In the rows, 100 means zero.
Each named move below is a turn or a mirror, shown by a few rows before and after it. Which moves, in which order, take the first row of each later pair to the second? The first pair is answered.
move j183:
124 83 83 109 101 97 89 87 85 118 103 113 129 114 104 89 94 93 91 83 99 92 96 81 72 93 126 114 87 135 98 |-> 114 66 88 111 104 93 94 81 90 113 95 112 135 108 108 94 89 99 99 89 98 93 99 88 77 91 135 112 82 137 98
107 128 108 96 107 119 101 102 109 105 115 85 96 89 92 75 107 99 98 86 84 96 92 91 86 107 112 117 105 112 102 |-> 90 108 118 98 111 111 98 100 123 99 99 72 94 89 111 97 93 108 108 86 91 85 88 96 92 103 113 101 94 121 99
72 114 89 121 47 119 127 116 105 92 112 65 87 79 86 59 100 120 120 136 89 116 106 102 108 77 56 38 107 122 89 |-> 74 115 86 118 47 117 127 109 101 88 120 62 85 82 83 59 97 122 116 137 88 117 107 101 114 75 53 43 112 125 90
move j125:
87 74 84 82 94 68 101 123 110 102 63 106 100 121 139 125 83 101 93 94 138 79 109 118 81 88 124 108 113 84 96 |-> 63 108 92 83 94 103 132 131 112 96 57 97 117 123 138 91 94 108 96 103 140 68 86 114 84 95 103 114 108 83 98
103 105 100 97 95 114 95 101 111 97 97 107 94 100 86 91 110 87 99 116 105 114 101 96 108 104 100 93 97 93 96 |-> 102 91 98 101 96 109 87 96 107 101 104 105 90 98 90 101 106 89 102 109 104 113 100 100 102 103 109 93 96 95 94
74 61 107 119 97 101 96 98 106 105 95 82 90 84 115 135 101 120 116 103 90 75 88 110 121 85 110 82 93 89 93 |-> 63 81 112 120 92 113 111 95 104 97 87 85 100 81 112 117 108 128 124 106 86 71 79 112 125 83 96 87 91 89 93
move j282:
88 97 113 100 103 109 99 86 110 85 96 69 106 98 116 113 89 121 116 108 107 81 90 103 90 89 96 91 53 101 94 |-> 86 87 106 109 104 104 90 80 108 86 94 70 94 89 110 114 90 113 120 110 108 84 96 114 105 83 96 96 63 91 98
91 137 89 86 112 116 121 112 93 94 106 101 108 104 97 66 109 106 99 105 104 87 87 88 101 107 79 108 96 97 109 |-> 91 126 77 101 102 112 120 105 86 103 106 99 93 93 91 66 112 95 106 117 95 93 95 103 133 105 81 110 101 88 118
110 96 95 102 85 79 91 103 106 118 94 99 108 106 95 122 96 104 106 110 96 105 92 126 99 110 100 82 103 88 96 |-> 110 105 103 91 92 85 94 107 104 110 96 103 118 108 105 125 90 107 99 102 100 100 90 115 87 106 108 79 102 96 92
126 117 82 111 101 102 104 96 66 116 122 124 78 95 60 89 117 76 79 93 100 121 109 107 107 107 91 112 117 83 128 |-> 126 141 97 87 113 104 113 105 72 114 118 126 108 113 71 75 108 95 63 84 103 118 101 78 73 105 102 105 108 109 112
move j814:
68 108 134 127 91 151 118 87 92 118 101 62 86 96 91 91 115 78 145 98 74 129 70 116 146 106 72 88 127 65 104 |-> 99 137 119 111 97 144 119 95 73 130 126 80 92 112 66 70 128 68 115 87 75 149 78 97 125 115 73 104 139 70 95
121 84 86 110 95 85 89 96 97 104 106 105 84 99 89 109 109 78 94 84 89 113 124 100 117 106 112 99 109 99 98 |-> 85 100 114 107 99 113 116 98 122 88 75 82 107 94 119 96 106 108 117 105 88 83 98 102 114 110 90 87 86 109 101
79 117 69 103 76 108 54 124 47 85 93 106 74 85 96 113 144 95 88 83 96 80 91 73 104 89 98 111 115 107 120 |-> 57 103 80 113 71 111 58 119 51 76 75 90 79 83 109 125 145 102 108 95 94 70 85 85 120 86 94 105 102 103 123
99 90 80 131 102 88 83 116 82 118 132 104 70 103 83 114 112 76 107 105 93 139 108 88 144 105 121 114 101 80 114 |-> 53 108 113 123 98 122 113 120 106 97 100 67 98 106 118 95 104 117 133 121 94 101 71 91 142 102 96 103 80 92 115

(2 to 3 moves a pair)
101 84 80 98 97 100 97 68 107 94 87 89 88 87 116 111 93 92 134 97 104 103 112 119 117 88 113 88 102 91 107 |-> 128 108 80 72 109 94 95 84 104 104 103 110 100 108 100 93 94 87 103 73 108 114 118 92 75 92 117 98 114 105 92 -> j814 then j814 then j282
119 60 117 93 99 53 81 95 143 110 86 82 126 109 127 141 74 115 96 72 117 95 88 94 75 98 109 91 98 117 96 |-> 150 90 99 86 104 52 73 102 112 127 118 109 115 114 102 111 93 94 56 55 113 117 102 68 64 109 107 114 119 107 90 -> j814 then j814 then j183
72 93 112 108 79 107 110 94 116 81 72 72 92 84 110 93 119 113 129 117 103 97 74 123 127 105 94 93 86 97 106 |-> 78 129 112 91 84 127 126 105 108 86 84 77 109 97 99 66 130 121 108 108 98 91 73 102 102 116 86 99 81 108 105 -> j814 then j814 then j814
67 85 117 115 82 131 121 95 98 102 83 81 100 79 134 103 105 106 146 116 95 86 92 133 134 93 82 97 77 84 120 |-> 119 128 88 97 83 134 125 107 60 119 128 114 90 96 86 59 130 79 94 96 92 112 114 97 116 107 81 126 105 77 115 -> j814 then j282
78 115 110 102 96 121 107 89 107 79 80 84 115 102 109 80 100 117 106 103 92 81 87 97 103 105 90 96 91 103 101 |-> 120 114 92 89 103 97 94 97 98 101 103 110 108 113 85 82 105 102 76 78 96 105 109 78 79 109 105 109 109 104 91 -> j183 then j814 then j282
